Every row has a hidden score. In each pair, how much higher is the second row's than the first's? 20 means about the same, 40 much higher and 0 much lower. The score is a weighted sum of the row's numbers plus the product of two more (or one squared), each taken from its middle value.
[ 1.2   0.17  1.02  0.25  0.47 -0.67 -0.21  0.35 -1.31 -0.63  0.57 -1.27]
[-1.41 -0.56 -0.34  0.46 -0.87 -0.52 -1.58 -0.32 -0.12  1.51  0.65  0.51] -> 28
[ 0.79  0.14  0.44  0.62 -0.99 -1.51 -1.09 -0.58 -2.24 -0.01  0.61 -0.87]
[ 0.75  0.73 -0.03  0.08 -0.87  0.24 -0.81  1.03 -0.58 -0.71 -0.02 -1.04] -> 21
[ 1.14 -0.23  0.19 -1.32  0.3   0.71  0.83  1.2   1.2  -0.35 -0.59  0.57]
[-2.42 -0.18  0.35  1.39 -0.3  -0.8  -2.27 -0.49 -1.18  0.99  2.98  0.45] -> 19
[ 1.   -0.64  0.24 -1.1   0.29  1.06  1.15  0.86  0.9  -0.3  -1.41 -0.06]
[-0.61 -1.62 -0.61 -0.53  0.64 -0.54  0.07 -0.78 -0.31  1.61 -0.2   0.28] -> 27
[-0.04 -0.7   0.95  0.51  0.75 -0.27  0.57 -0.17 -0.14 -1.47  0.28 -0.91]
[-1.45  0.85 -1.5  -0.43 -0.09 -0.79 -0.62 -0.77  1.31  1.64  0.46  2.02] -> 22
[ 0.83  1.52 -0.14  0.32 -0.72  0.65 -0.64  1.79  0.14 -0.45  0.31 -0.2 ]
[-0.46 -0.14  0.62  0.57  0.61  0.39 -1.19 -0.04 -0.4  -1.02  1.11 -0.47] -> 18
[ 0.49  2.08 -1.01 -0.99 -1.55  0.94 -1.58 -0.74  0.28  0.39  0.09  0.38]
[-1.02  1.72 -1.62 -0.59 -1.65  0.05 -2.43 -1.86 -0.04  2.28 -0.08  1.27] -> 26
[-0.5   0.11 -0.3   1.33  0.55  1.18  0.8  -0.59  1.01  0.36 -1.41  0.29]
[-1.43 -2.61 -0.55 -0.17  0.63 -1.36  0.4  -0.7   0.64  2.3  -0.56  0.39] -> 14
[-0.21  0.36  0.82 -0.29  1.04  0.38  1.31  0.54  1.17 -1.28 -0.03  0.75]
[-0.02 -0.14 -0.38  0.08 -1.35 -0.14 -1.27 -0.48 -0.9   0.15  0.98 -1.33] -> 31
[-0.99 -1.22  0.27  1.41  1.33 -0.8   1.32  0.01 -0.19  0.16 -0.87 -1.39]
[ 0.46  0.48 -0.44  1.89 -0.12 -0.09 -0.58 -0.64 -1.74  0.89  0.42 -0.83] -> 13
[-0.18  0.62  0.28 -1.18  0.68  0.5   1.12  1.77  1.86  0.19 -0.35  1.33]
[ 0.34  2.08 -0.97 -0.37 -0.4   0.49 -1.93 -1.86 -1.12  2.35  1.44  1.28] -> 27
[ 0.2   0.23  0.77 -0.75  0.05 -0.25  0.2   0.58  0.17 -0.71  0.05 -0.31]
[-0.49  1.47 -1.11 -1.01  0.09  0.32  0.04 -0.57  1.49  1.1   0.43  1.86] -> 20
[ 0.6   0.1   0.52 -0.28  0.91  0.16  1.4   0.95  1.12 -0.45 -0.72  0.06]
[-0.08  0.76 -0.35 -0.51 -0.24  0.35  0.12  0.88  0.63  1.3   0.47  1.93] -> 18
[ 1.17  0.18 -0.25  1.47 -0.62  0.38 -0.39 -0.17 -1.17 -0.4  -0.59 -1.18]
[ 1.85  0.45  0.28 -0.02 -1.04 -0.46 -1.19 -0.46 -2.44 -0.44  0.72 -1.09] -> 26
[ 0.76  0.76  0.51 -0.31  1.72  0.35  1.76  1.02  1.17  0.12 -1.5   0.86]
[ 0.87 -0.56  0.41 -1.44  0.62  0.03  1.76  1.34  1.2  -0.61 -0.98 -0.08] -> 18
[-1.63  0.7   0.05  2.2  -0.21 -0.95  0.87  0.27 -0.4  -0.54 -0.86 -0.19]
[ 0.38 -1.09 -0.23  1.06 -0.84 -0.53 -0.92 -0.74 -1.11  0.09  0.22 -1.12] -> 9
[ 0.55 -0.31  0.06 -0.08  0.26 -0.98  0.15  0.55 -0.25  0.15 -0.39 -0.77]
[-0.09 -0.55 -0.25  1.16 -0.66  0.2  -0.98 -0.06 -1.08  1.63 -0.44 -0.08] -> 25
[ 0.49  1.16 -0.12 -0.23 -0.92 -0.8  -0.68  0.63 -0.67  0.57  1.2   0.36]
[ 0.35  0.51  0.91  1.37  0.84 -0.26  2.22  1.71  0.24 -2.74 -1.57 -1.02] -> 19
[ 0.79 -0.46 -0.13 -0.96  0.5   0.21  0.52  1.13  0.37  0.02 -0.66  0.12]
[ 1.27  1.85 -0.15  1.27 -0.72  0.9  -0.07  0.45 -0.96 -0.1  -0.19 -1.11] -> 22
[-0.6   1.03  1.06  0.69  1.21 -0.2   0.45  0.55 -0.16 -0.51  0.7   0.23]
[ 2.29  1.    0.14 -1.12 -1.29  0.34  0.5   1.4  -0.45 -1.2  -0.13 -0.94] -> 25
[ 0.31 -0.8   1.02  0.45  1.1   0.29 -0.07  0.07 -0.47 -2.08  0.36 -1.9 ]
[ 0.9   0.25  0.18 -0.86 -1.04  0.94  0.25  0.46 -0.3  -2.24  0.19 -1.27] -> 28
[ 0.51  1.44 -0.63  1.5  -1.22  0.02 -1.68  0.04 -1.06  0.51  0.48  0.09]
[ 0.34 -0.34 -0.3  -0.77  0.07 -0.02 -0.04  0.34  0.14  0.73 -0.63 -0.12] -> 21
[ 0.38  0.69 -0.66 -0.25 -1.25  0.41 -0.74 -2.02 -0.39 -0.19  0.58  0.66]
[ 1.66 -0.33  0.31  0.02  0.06 -0.89  1.17  0.46 -0.65 -1.48 -0.44 -2.36] -> 20
[-1.26  0.13 -0.39 -1.22  0.05  0.32  0.96  1.02  2.36  1.32 -0.26  2.94]
[ 2.19  1.74  0.41 -1.36 -0.95  0.92  0.44  1.66  0.08 -1.22 -0.21 -0.19] -> 21
[ 0.65  0.88  0.34 -0.38  0.09 -0.29  0.88  1.22  0.39 -0.92  0.15 -0.74]
[-0.99 -0.78  0.46  0.76  0.91  0.39 -0.36 -0.36 -0.57 -0.76  0.17 -0.92] -> 20
[ 1.22 -0.47  0.24 -0.64  0.28  0.34  0.    0.19 -0.16 -0.22 -0.35 -0.68]
[-2.28 -1.21 -0.46  2.19  0.65 -1.82  0.59 -0.69 -0.39  0.59 -0.2   0.02] -> 23
[-0.81 -0.83 -0.56 -0.99  0.02 -0.18  0.31 -0.88  1.16  0.93 -0.01  1.15]
[ 1.26  1.91 -0.74  0.16 -0.96 -0.46 -0.94 -0.53 -1.36  0.41  0.44 -0.13] -> 22
[ 0.03  0.38 -0.15  1.11 -1.33 -0.24 -1.15  0.26 -1.46 -0.27  0.74 -0.86]
[ 0.71  0.86  0.93 -0.4   0.48  0.1   0.78  1.16  0.13 -1.37  0.17 -0.07] -> 12
[-0.28  0.16 -0.17 -0.42 -0.73  0.67 -0.4   0.25  0.3  -0.1   1.07  0.09]
[-0.16 -0.78  0.02 -0.61  0.6   1.05  0.58  0.54  0.75 -0.74 -0.27 -0.68] -> 22
[ 1.31 -0.52  0.09 -0.79 -0.06  0.24  0.45  0.78  0.23 -0.68 -0.56 -1.15]
[ 0.62  0.45 -0.1  -0.2  -1.57  0.55 -0.71  0.2  -0.98 -1.37  0.99 -0.88] -> 26
[-2.35  0.34  0.73  1.2   2.14 -0.45  0.26  0.99  0.91  0.54  1.92  1.59]
[-0.37  0.75 -0.95 -0.71  0.31  0.   -0.29 -0.18  0.74  1.27 -0.18  1.32] -> 25
[-0.44 -0.33 -0.71  2.03  1.2   0.18 -0.21 -1.61 -1.16  1.91 -0.41 -0.87]
[-0.01 -2.98 -0.39 -0.36  1.15 -0.21  1.48 -0.36  0.78  0.12 -1.55 -0.35] -> 16
[ 0.13 -0.39 -0.6   2.05 -0.41  0.19 -0.3  -1.   -1.16  0.56 -0.35 -1.26]
[-1.36 -1.17 -0.81  0.62  0.37 -0.09 -0.43 -2.92 -0.55  1.61  0.35  0.91] -> 16
[-0.64  2.11  0.11  0.72 -0.51 -1.08  0.07  0.75 -0.02  0.35  0.61  0.92]
[ 1.31  0.27 -0.42 -0.35 -1.27 -0.16 -0.29  0.31 -0.45 -0.34 -0.23 -0.41] -> 12
[ 0.95  1.05 -0.02 -0.8  -1.15  0.67 -0.18  1.16 -0.1  -1.41  0.31 -0.4 ]
[ 0.6  -0.09 -0.76 -1.39 -0.53 -0.04 -0.06  0.59  0.51  0.97  0.09  0.37] -> 22
[ 0.44 -0.64  0.26 -0.88 -1.06 -0.18  0.14 -0.7  -0.1  -0.25 -0.09 -0.42]
[ 0.93 -1.57  0.03 -0.44  0.58 -0.32  0.71  0.09 -0.37  0.05 -0.8  -1.36] -> 23
[ 0.25 -0.62  0.35 -0.94  0.58  0.33  0.13  0.15  0.1   0.41 -0.3  -0.04]
[-1.34 -0.81 -0.28 -0.06 -0.52  0.15 -0.57 -0.16  0.26  0.67 -0.08  0.42] -> 21
[ 0.82  1.53  1.52 -0.7   1.14  0.53  1.33  1.79  0.84 -1.83  0.29 -0.02]
[ 1.22 -0.17  0.52 -1.03  1.76  1.    1.75  1.45  1.44 -0.42 -1.27  0.26] -> 25
[-0.77 -1.46 -0.33  1.8   1.52  0.74  0.97 -1.6   0.87  0.91 -2.22  0.02]
[ 0.08 -0.18 -0.1  -1.14 -1.02 -0.2   0.25  0.54  0.66 -0.03  0.1   0.48] -> 2
[-1.8  -0.19  0.46  0.68  1.82  0.05  1.82  1.21  1.54 -0.49 -0.51  0.4 ]
[-0.02 -1.77 -0.17 -1.64  0.83  0.29  2.16  0.87  1.73 -0.3  -0.91  0.23] -> 20
[-0.26 -1.78  0.26 -0.23  0.73  0.39  0.13  0.59  0.38  0.43 -1.03 -0.62]
[-1.59 -0.39 -0.3   1.29 -1.49 -1.35 -2.45 -1.27 -1.75  1.25  1.29 -0.22] -> 21
[-0.65  0.02 -0.94 -1.01 -0.1   1.35 -0.36 -1.79  1.42  0.19 -1.43  0.22]
[-0.99  1.22 -1.33 -0.64 -0.26  0.63 -0.49 -0.89  1.62  1.49 -0.17  1.78] -> 19
[ 0.65 -1.17 -0.18 -1.85  0.23  0.81  2.22  0.81  2.12 -0.64 -1.38  0.82]
[ 0.48  0.09 -1.24 -1.37  0.04  1.76  0.22 -1.04  1.23 -0.2  -0.9   0.31] -> 29
[ 0.47 -0.7   0.59 -1.14  0.55  1.08  1.26  1.11  1.6  -1.42 -0.77 -0.72]
[ 0.39  1.89  0.21  0.15 -0.78 -0.85 -0.38  1.09 -0.4   0.3   0.78  0.56] -> 22
[-0.64  1.41  0.85  1.26  0.17  0.22 -0.45  0.22 -0.2  -0.67  1.4   1.32]
[ 0.82 -0.63  0.14 -0.12  0.53  0.43  1.32  0.34  0.92  0.1  -1.39  0.4 ] -> 28
[ 1.7   1.03  1.1  -1.55  0.4   1.66  1.29  0.83  0.68 -1.8  -0.48 -0.26]
[-0.44 -0.27 -1.66 -0.12 -0.48  0.06 -0.53 -2.24  0.36  1.33 -0.44  0.74] -> 27
[-1.67 -0.6   0.09  1.71  0.82 -1.08  0.46 -0.04 -0.11  0.12  0.16  0.21]
[-1.27 -2.23 -0.08 -0.49  0.79 -0.05  1.    0.16  1.03  0.2  -0.37  0.19] -> 21
[ 0.77 -0.44 -0.07  0.89 -0.69  0.2  -1.1  -0.17 -1.3  -0.08 -0.17 -0.98]
[-0.62 -0.02  0.46  0.71 -0.1   0.22 -1.1  -0.24 -0.81 -1.36  0.96 -0.43] -> 15
[-0.64 -0.78  0.14 -1.59  0.26  0.57  0.76  0.31  2.09 -0.18 -0.44  1.16]
[-2.27 -0.14  0.31  1.54  0.29 -0.96  1.3   0.34  0.91  0.02 -0.4   1.11] -> 39
[ 0.86  0.64  0.41 -1.18  0.12  0.16  0.03  0.35  0.01 -1.15 -0.52 -0.19]
[ 1.19  0.93 -0.21 -0.34 -1.44 -0.34 -0.17  0.42 -0.64 -0.11  0.79  0.37] -> 24
[-1.79 -2.88  0.64  1.58  1.69 -0.25  0.95 -1.72 -0.3   0.07 -0.27 -0.55]
[ 0.69  1.4  -0.37  1.78 -1.04  0.28 -0.84 -0.03 -1.61  0.33  0.05 -0.25] -> 21
[-1.88 -0.46  0.61  0.26  1.9  -0.09  2.55  0.99  2.38 -0.04 -1.44  1.23]
[ 1.67  1.03 -0.67  0.   -1.09  0.34 -0.86 -1.66 -1.57 -0.82  0.49 -1.88] -> 9
[-0.41 -0.51 -0.71 -0.77  0.55 -0.62  0.04 -0.54  0.33  1.94 -0.4   0.4 ]
[ 0.42 -0.43 -0.37 -1.62 -0.33  0.41  0.84  0.59  1.45 -0.53 -0.67  0.44] -> 15
[ 0.16  2.39  1.15  0.2   0.37  0.83 -0.81  1.79 -0.88 -1.89  2.05 -0.83]
[ 0.93 -1.98  0.24 -0.95  0.01  0.43  0.78 -0.58 -0.29 -0.51 -1.59 -0.78] -> 32
[ 1.21  0.13 -1.24 -1.22  0.1   2.39 -0.86 -3.17  0.56 -0.47 -2.84 -1.14]
[ 0.99 -1.32 -0.08 -0.64 -0.17  0.12  0.48  0.3  -0.86  0.41 -0.36 -0.9 ] -> 28
[ 0.75 -0.94  0.03  0.05  0.53 -0.07 -0.65 -2.42 -1.65  0.27 -0.26 -1.11]
[ 0.64 -1.19  0.28 -1.05  1.15  0.63  1.68  0.52  1.2  -0.62 -1.46  0.02] -> 13
[ 0.89 -0.12 -0.32 -0.38 -1.21 -0.74 -0.57  0.13 -0.55  0.72 -0.09 -0.11]
[-0.33 -1.87  0.15 -0.68  1.36 -0.05  0.74 -0.78  0.32  0.72 -0.77  0.29] -> 21
[-0.51  1.6   0.09  1.86 -1.33 -0.77 -3.24 -1.06 -2.38  0.57  2.35 -0.17]
[ 0.4  -1.24  0.13 -1.45 -0.13  0.62  0.84  0.08  0.55 -0.61 -0.76  0.16] -> 26
[-0.21  1.45 -1.36 -1.39 -1.11  1.28 -0.63 -0.96  1.61 -0.25 -0.65  1.5 ]
[ 0.84 -0.77  0.39 -0.45 -0.68  0.03 -0.24 -0.99 -0.95 -0.77  0.3  -0.96] -> 24
[-0.73  0.01 -0.14 -0.69 -0.78 -1.11 -0.91 -0.15 -0.82  0.73  0.9   0.82]
[ 0.33  1.49 -0.17  0.99 -1.59 -0.58 -2.29  0.12 -2.39  0.05  1.31 -0.71] -> 22
[-0.26  0.88 -0.37 -0.1  -1.18 -0.53 -1.32 -0.3  -1.46  0.84  1.83 -0.28]
[ 0.06  0.47 -0.33  0.5  -0.86  0.23 -1.17  0.55 -0.36  0.68  0.02  0.02] -> 20
[ 1.87 -2.18  0.42 -1.71  1.27  0.63  2.05  0.97  0.44 -2.25 -1.55 -2.09]
[ 0.48  1.35  0.07  1.08 -0.12  1.15  0.66  0.17  0.88 -0.48 -0.91  0.22] -> 14
[ 0.7  -0.88 -0.33  0.19 -0.83 -1.06 -0.54 -0.2  -0.84  0.87  0.15 -0.37]
[-0.48  1.76  0.83  0.39 -0.55  0.96 -1.17  1.02  0.3  -1.28  1.75  0.45] -> 12
[-1.36  0.76 -0.1   0.79 -0.98 -0.56 -2.23 -0.26 -1.26  0.83  2.05  0.39]
[-0.66  0.28  0.34  0.47 -0.4  -0.02 -1.37  0.38 -0.5  -0.18  0.61 -0.62] -> 22
[-0.96 -0.12 -0.14  0.13 -0.8   0.29 -0.76  0.41 -0.01  0.59  0.42  0.26]
[ 0.53  0.58 -1.61  0.1  -1.32 -0.07 -1.25 -2.26 -0.7   0.78  1.05 -0.11] -> 23
[-0.7  -0.83 -0.32  0.73 -0.63 -0.05 -1.03  0.   -0.2   0.76  0.24 -0.25]
[ 0.4   1.25 -0.13 -0.73 -1.02 -0.38  0.19  1.43  0.73  0.19  0.27  1.05] -> 15
[-1.02 -1.69  0.7  -0.12  1.31 -0.41  0.59 -0.22  0.45  0.06 -0.57  0.47]
[-0.25 -0.2   0.59  0.65  0.98 -0.49 -0.14  0.14 -0.25 -0.38  0.56  0.03] -> 19
[ 0.64  0.89  0.18 -0.67 -1.21 -0.32 -0.43  1.26  0.14  0.06  0.59  0.61]
[ 0.68  0.99  1.2   0.56  1.44  0.1   0.73  0.69 -0.56 -1.44  0.48 -0.82] -> 17
[ 0.99  0.37 -0.42 -0.72  0.48  0.1   0.66 -0.18  0.31 -0.33 -0.27 -0.43]
[-0.79 -0.5  -0.1  -1.1   1.79 -0.06  1.48  1.65  1.89  0.43 -0.36  0.62] -> 18
[-0.42  0.28  0.4   1.31  0.52 -0.27 -0.23 -0.81 -0.3  -0.33  0.67  0.57]
[ 0.38  0.29 -1.21 -0.19 -0.72 -1.24 -0.89 -0.66 -1.09  1.84  0.93  0.02] -> 29
[ 0.44  0.81 -0.33  1.02 -0.4   0.99 -0.02  0.55  0.09 -0.08 -0.32 -0.05]
[-2.51  1.35  0.26  2.76 -0.38 -1.17  0.04  1.37 -0.95  0.14  0.53  1.31] -> 17
[-0.94  0.19  0.53  0.44  0.24  0.44 -0.82  0.16 -0.35 -1.34  1.01 -0.38]
[-0.27  0.   -0.39  0.87 -1.66 -0.82 -1.85 -0.04 -1.23  1.08  0.4  -0.17] -> 27
[-1.56 -1.01  0.17  0.91  0.88 -0.77 -1.48 -1.19 -0.98  0.75  0.73 -0.29]
[-0.73 -1.32 -0.42 -0.39  0.2  -0.34  0.28 -0.36  0.19  0.84  0.02  0.61] -> 24
[ 1.31  1.43  0.2   0.49 -0.36 -0.32  0.43  0.54 -0.89 -1.53 -0.44 -1.15]
[-0.94 -1.36  0.97  0.82  1.65  0.21  0.76 -0.37  0.24 -0.53  0.66  0.23] -> 19
[-0.41 -1.31 -0.33  1.81  0.75  0.53  0.4  -1.03  0.02  0.54 -0.65 -0.58]
[ 0.57  0.22 -0.02 -1.51  0.48  0.53  1.    1.41  1.73  0.59 -0.38  1.08] -> 12
[ 0.36 -1.63 -0.3   0.01 -0.75 -1.01 -0.5  -0.76 -1.19  0.73  0.04 -1.1 ]
[ 2.02  1.94  0.26 -0.94 -1.2   0.28 -0.72  0.61 -0.8  -1.1   1.13 -0.04] -> 15
[-0.84 -0.07 -0.24 -0.04  0.21 -0.32 -0.36 -1.9   0.14  0.37  0.56  1.  ]
[ 1.34 -1.51  0.14 -0.77  0.31  0.35  0.49  0.28  0.05  0.24 -1.02 -1.06] -> 27
[ 1.07  1.55 -0.14  0.31 -0.09  0.5  -0.65 -1.1  -0.95 -0.13  0.76  0.07]
[ 0.15 -1.38  0.82 -0.49  0.73 -0.27  0.75 -0.04 -0.6  -1.13 -0.84 -1.23] -> 20
[-0.84 -0.1   0.49  0.59  0.04  0.87 -0.69 -0.28  0.33 -1.77  0.58  0.05]
[-1.35  0.39  0.09  0.29 -0.4   0.09 -0.99 -0.09 -0.04  0.44  0.92  0.2 ] -> 27
